One turn moves every row onto another: examples first, then more rows asked
z991: [  7   0   0   1   7   2  -9 -11 -21 -15  -3  16 -13  -4 -10   4  -6 -11
  -2   0  -2   9   3  10   3  10   2  11  -4 -16]
z139: [  3   4  -4  -5  -9   3   5   0  -4 -13   0  12 -10   6 -13   0 -15 -23
   4  -3   2  -5   7  14  13   1  -6 -11   9   1]
z694: [-12   4   2  -4  15   2  -4  16 -11  -9  -4  -5  -5  -3  -7   2   3 -10
   3   1   0 -10   9   5   8  17   9   0  -2 -12]
z505: [ -6  -4  -1  -4   6   3  -4   7  -4   5  -6 -11 -17 -11  -6  -9   5  -2
   3 -19  -1  20  -2  -1   3   7   3  16  -4  -5]
z321: [ 15 -11  -1  -3   7   2   0  13 -17   2  12 -20   2  -5  -2  -5  -8  -4
  -8  -3   5  -6 -11  15   0 -16   2  15   3   3]
z977: [  3 -20   7  -8  -2  -1 -11  14  -7  -6  -6   7   9   3 -10   4   0  -6
   1 -15   2  -7   5  13  -6   0   7  -4  -3  -2]
z732: [  0  -4   5  -1   8   9   5 -24 -14 -13   6   3 -11 -12  -1   7 -11 -14
  -3  -1   7  10   0   5   6   2   4  10 -13   4]
z243: [ 15   6  -6  -5   2   0  -1 -14 -12 -15   2   3 -24  -3  -6  10  -9 -17
   3  -3   1  13   5   7   1 -12   8   8   3  -2]
z556: [ 11 -14   1   1   8   7  -1  19 -14  -3  12 -15   7   0  -5 -11 -11   0
 -10   7  -1  -1 -14  14  -6  -9   0   7   4  -3]
z674: [  4   1  -1  13   4  11  -5  -6   1 -20   5   3  -9  -1  -7   2 -27 -20
  -1  12   3  13   3  -4   2  -4   0   3  -1 -13]
z639: [ 10  -4  -5  -4  -8  10   3  -9  -4 -16  13   5  -6   3 -11  -6 -10 -12
  -1 -10   1   5   6   8   4  11  -8 -11   7   9]
z602: [ 12  -5   2   4 -14   9   2 -15   6  -5   9   1  -1  -1 -14  -3 -12 -19
   5   2  -7  -5   9   8  12  -1   0   7  -8   7]
z721: [  2  -1   2   1 -12   2   0 -11  -8  -9  -2   7  -7  -4 -12  -5 -12 -12
   1  -1  -2 -17  10  16  20  -2   3  -1   0   3]
z333: [  3  -2  -3 -14   3  15   5  12  -2   5   2 -16   9   0  -7  -4  -4 -17
  -3  -6   4  -4 -14  -4  -7 -13   0   5  -9 -16]
z402: [ 21 -13   7   4   5  -3  -5  23   6  -8   0   7  11  -2  -3  -2 -16  -9
  -5  -3   1   4   3  10   2  -3   0 -11   1  -2]
z67: [ -2  -2   2   0  -4   4  -4  -9 -10   7   1 -21  -1   6   1  -6 -15  -7
   2   5  14   1 -17  -6  -7   1  -5  -3   6 -17]
z511: [ 11   4  -2   4  10  -8  -7  16   7  -9  14 -10 -13   1  -4   7  -1 -23
   7   6 -13   8   4  13   2  -2  10   2  -1   3]
z200: [  2 -19   8 -10  -2  10  -9  13   5  -5  -6  -1  13  -2   1   4  -6 -10
   2  -9  13 -12   4   1   2  -1   5   2  -4   1]
z41: [ -3 -13   4   1  -4   1  -2 -16  -9 -21  -2  -6 -14  13 -10   2 -20  -5
   2   6  -6  14   1  -2   5  -2  -5   5  -1  -4]
z377: [  4  -4  -4 -12   3   6   2  12 -12   4   3 -11   4   3 -16  -2   0 -14
  -3 -17  -2   0 -14   3 -12 -12  -2   1  -5 -18]
z698: [  3  -2  -3  -5  -2   6  -7  -9  -8 -16  -8  -4 -12   4   4   1 -20 -15
   3   8  10   0   7  -6  17   1  -3  16  -1 -12]
z870: [ -6  -2   3  -2  13   1 -12  13  -4  -4  -5 -13 -10   2 -10   7   2  -8
   8  -6   0 -13  10  -4  13  10   2  12   3 -11]
z581: [  7   3  -4   8  15  -3  -7  18   7 -12  21 -12 -11  -2   1   6 -10 -26
   3  -3   2   8   3   4   6   2   0  -2   3   3]
z343: [ -6  -4  -1  10   6   5  -8  21   4   1  -6 -11 -15  -4  -6  -9  -6  -5
   6   7  -3  17   1   5   3  -3   7  21   5  -4]
z708: [  8  -6   3   1  -2  20  -8 -10   1 -13   4  11  -8  -1 -10  -5  -8   0
  -1  -3   0  -8   3   3  13  11  -8  -2  12   3]
z168: [ 29 -10   5  -7   2  -6  -3  16   5  -1  -2   1   3  -6   2   6  -6 -11
  -1 -10   5  -2   5  11   8 -11   6   0   1   7]
z590: [-18  -2   0   1  -1   1   3  13  -2   1 -10 -15  -7  -9  -3 -18  -8  -9
   2  -2   0  17   0   1   7   5   6   8 -12 -11]
z960: [-11  -4   2  11   7  -6  -2   8   2   4   1  -4 -17 -12  -4  -6  -1 -15
   2  -9  -7  24 -10  14   6  -6   5  12 -12   1]
z228: [  5   2   4   0   0  -1  -4 -17 -18  15   2 -11  -5  -4  -7   1   1  -7
   2  -1   4   1 -16   8 -13  -1   6   4  -2 -15]
z259: [-11  -4  -2   0   4   3  -1  13   8  -4  -2 -12 -19  -2   8 -10  -6 -10
   2  -3   2  27 -11   1   9  -2  -2   4   0   4]
z242: [ 13   2   4  -2   8   1  -8  -6 -19  12   5  -8 -11  -5   1   5  -4  -7
   2   3  13   0 -19  14  -9   1   2   9  13  -7]
z247: [  9  -2   4   7  -1  -3  -7  -8   0  11   2 -15  -7  10   2   0 -13 -11
   3  11   3   7 -23  -2  -1  -8 -10   0   5 -12]
z716: [ 13   0   4   1   0  18  -3  -6  11  -4   4  15  -8  -1 -16   7  -7 -19
   7  -1  -3  -5   2   6  11   2  -7   7   4   2]
z686: [  4  -6  -2  -5   6  -2  -1  10  -5   1  -4  -5  -3   9   5  -5   1  -5
  -9   0  -5  -3 -25   7  12 -22  -7  -3  -2  -8]
z440: [ -9   2  -6   6  11   0  -2  19 -11   0   0  -7 -18 -15   0  -9  -5 -12
   1  -9  12  17   2  12   4  -1   8  13   5   0]
z44: [  7 -16   1   0  -4  -5   1   4   6  -3  -8  -1   8   9  -4   2   1  -1
  -1  -9  -2   1   5  -2   5 -19   3 -14  -4   7]
z5: [  8   7   2   3   6  -7   1 -12 -16  12   7  -4  -8  -4   4   2  -4 -15
  -2   1   9   9 -23  13  -5  -4  -1  -6   0  -9]
z544: [  6 -13   4   5   7   6   3   2   4  -1   2   8  14  -6  -1   2   2  -4
  -6 -13   7   2   1  -1   2 -10   3 -16  -9   8]
z651: [  4  -5   1   3  15   3  -3   8  -6   5   4   2   1  -3   4  -3   1  -8
 -13  -7   0  -3 -28   8  10 -17  -8  -1  -7  -8]
z510: [  2  -3   5   9  -1  -3  -8   1 -12   8   1 -15  -3   5  -2  -3 -22 -11
   3  16  10  -3 -16   9  -4  -3  -2   4   9 -17]
z151: [-10  -8   7   9   6 -10  -1  -5   0 -10   9 -18  -7  -3  -7  -3  -4  -4
  -3 -10 -15   3   0  -1  13   3   3 -11 -15   1]
z316: [ -2  -4   7  -4   9   2   1  -8   4 -10   9 -19 -10  -6   3  -1   5   0
  -3  -6 -10   5  -3  -5  12   7   6  -7 -11   9]

z67 goes to z5
z168 goes to z200
And these:
z870 goes to z316
z721 goes to z602
z686 goes to z321
z41 goes to z243
z960 goes to z343

